In the rows, 128 means zero.
The rows of R fall into 3 groups, which share some directions, and each row is roughly a mix of its group's hidden directions.
R (114 x 10):
[[125 162 146 165 147 145 110  99 101 138]
 [120 110 158 168 124 123 112 110 124 173]
 [167 117 140 162 116  96 143 129 141 160]
 [124 147 138 145 164 149 126 141 161  86]
 [155 137 118 162 146 101 117  89 126 100]
 [148 127 135 110 115 162 128 130 182 150]
 [168 126 131  89 123 132  98 107 126  94]
 [ 75 138 165 111 136 149 131 140 110 132]
 [126 134 139 157 137 103  89 115  85 110]
 [140 124 114 153 132 108 100  85  89 123]
 [133 139  96  94 122 169 152 140 132 156]
 [136  88 130 147 124  83  92 121 120 136]
 [110 120 165 176 154 126 119 127 146 149]
 [106 132 104 120 108  75 114 120 131  97]
 [146 113 176 116 126 143 122 151 164 149]
 [123 128 129 135 152 124 100  78 113  91]
 [147 141 107 136 131 147 155 166 120  84]
 [ 98 123 144 145 132 107 124 140 183 148]
 [121 146 107 101 111 184 148 128 123 115]
 [144 123 124 145 117  98 120  78  99 103]
 [114 161 131 128 135 155 105 120  83  98]
 [154 121 119 149 110 133 162 134 128 181]
 [101 111 159  90 103 102 141 125 153 136]
 [101 133 105  91 133 132 147  91 132  94]
 [108 145 144 110 143 185 121 132 151 114]
 [139 107 146 147 137  85 118 142 162 159]
 [107 132 143 142 153  94 149 139 174 140]
 [116 120 146 147 102 138 127 156 164 170]
 [ 94 154 103 153 153 123 141 114 111  95]
 [117 132 172 107 122 171 135  96 118 128]
 [145 157 131 169 156 145 134 166 137 137]
 [128 122 100 156 146  95 124 144 149  85]
 [125 123 131 127 118 144 174 173 151 150]
 [139 129 170 164 146 117  96 134 156 127]
 [ 94 137 159  90 144 127 113  91 129 122]
 [133 132 133 157 156  81  92 117 122 113]
 [155 128 141 153 154 117  82 105 131 105]
 [142 117 140 163 132  67 128 122 137 121]
 [121 163 140 105 139 169 130  97 136 100]
 [172 101 110 102 109 141 131 143 120 161]
 [ 96 123 118 100 120 159 172 152 135 130]
 [105 131 114 117 132 135 152 141 190 134]
 [ 99 121 160  94 145 140 100  98 126 110]
 [120 123 116 134 130 110 103 124  82  81]
 [120 151 118 101 119 176 168 128 137 122]
 [ 96 128 131 119 130 184 155 151 135 133]
 [125 149 173 155 149 143 129 156 158 131]
 [ 71 132  99 120 135 125 148 131 142 101]
 [131 117 140 177 142 119 131 119 141 176]
 [161 128 106 178 125 109 118 159 133 134]
 [160 149 132 109 116 172 141 157 152 136]
 [141 121 122 160 108 114 142 158 162 166]
 [102 121 157 131 143  97  92  96 139 111]
 [ 87 127 110  88 133 136 145 116 125  90]
 [135 138  74 107 147 119 148 111 142 154]
 [ 90 131 103  90 139 157 117 102 112 128]
 [129 115 117 117 117  78 123  81 119 142]
 [146 137  86 147 152  89 133 130 115 102]
 [145 118 117 170 133  80 103 143 128 137]
 [114 119  73 117 136 108 157 117 106 143]
 [126 125 127 175 138 150 132 104  96 162]
 [148 116 109 137 100  97 144 134  81 109]
 [114 139 162 142 165  99  89 122 129 119]
 [179 111 111 125  97 142 140 134 101 147]
 [159 126 133 162 121 110  85 122  94 130]
 [137 107 115 137  99  91 132 115  80 136]
 [134 141  97 104 126 149 163 155 127  90]
 [119 149 132 107 151 153 134 146 167  88]
 [161 116 174 124 116 140 120 125 145 168]
 [136 107 165 109 118 144  90  96 105 130]
 [150 109 144 153 156 115  82 101 130 136]
 [136 119 135 168 139  74 114 114 145 130]
 [115 135 158  93 132 164 108  93 127 112]
 [161 120 136  93 126 169 123 107 106 150]
 [147 112 136 161 132  82 102 115 154 137]
 [105 122 128 167 136  81 104 115 149 119]
 [141 120  99 141 140  92 121 122  81 103]
 [165 153 132 133 129 180 140 142 110 139]
 [138 162 131 141 143 174 141 130  99 157]
 [132 151 114 126 141 183 127 121 118  90]
 [161 135 157 145 116 144 135 173 150 144]
 [138 136  89 113 107 136 162 167 118 148]
 [118 109 152 148 116 111 105 105 121 179]
 [154 126 151 124 135 134 131 174 172 117]
 [110 121 132 179 166 123 137 120 152 146]
 [115 136 158 158 144  93  92 127 147 148]
 [125  82 111  96 141  93 132 115 109 115]
 [123 154 159 140 143 101  92 141 146 160]
 [148 150 133 105 115 184 149 137 138 140]
 [132 117 134 122 112  78 108 104 102  98]
 [112  95 129 131 121  97 110 104  82 114]
 [116 136 185 153 123 154 140 139 152 124]
 [140 113 128 160 132  87 119 157 153 157]
 [ 76 131 124 147 156 139 158 112 123 111]
 [101 137 177 121 128 152 130 111 125 165]
 [117 153 134 102 121 176 168 138 127 132]
 [ 91 145 128 103 121 143 140  86  95 122]
 [ 91 125 140 160 163 149 100 115 117 113]
 [105 135 141 101 137 124 126 107 141  70]
 [155 140  95 129 132 111 110  99  97  93]
 [151 126 120 112 108 104 137  76 135 159]
 [154 101  99 156 140 150 159 154 134 111]
 [132 119 146 155 142  82 100 161 137 140]
 [ 92 150 148  92 135 140 143 120 139  90]
 [114 133  95  99 119 175 140 123  98 129]
 [ 88 154 147  76 123 130 137 127 135 123]
 [ 92 132 135  81 123 156 144 113 147 109]
 [164 114  70 121 121 122 133 143 111 128]
 [157 137 171 128 109 115 100 117 137  92]
 [132 104 150 135 127  93 109 148 175 113]
 [164 130 147 162 103 128 142 144 127 168]
 [111 105 145 146 132  91 121 130 175 150]
 [124 162 102 147 137 146 146 121 105  83]
 [146 157 149  98 143 168 134 105 152 120]]
Here is one row of each group, with its name. Which group are the others in?
[144 136 125 166 159 103  92 121 121 101]
<29>
[120 121 141 106 147 118 118  75 114  93]
<63>
[140  95 119 128 109 124 138 148 129 186]
<18>

[108 109 124  95 129 141 162 129 145  82]
<18>
[126 138 121 101 144 164 170 163 139 122]
<18>
[ 81 140 140  95 150 145 131 109 136 100]
<63>
[157 136 145  92 121 178 123 107 121 126]
<63>
[ 83 105 146 109 101 130 143 131 100 105]
<29>
[161 106 128 151 134 116  86  95 112 143]
<18>
[115  80 116 122 116  97 105 101 108 115]
<63>
[ 91 119 103  96 123 140 128  91  98 130]
<29>
[158 129 117  97 108 168 153 100 121 119]
<63>
[135 145 109 107 122 185 157 145 131 127]
<29>
[178 123 115 124 103 150 148 146 139 157]
<63>
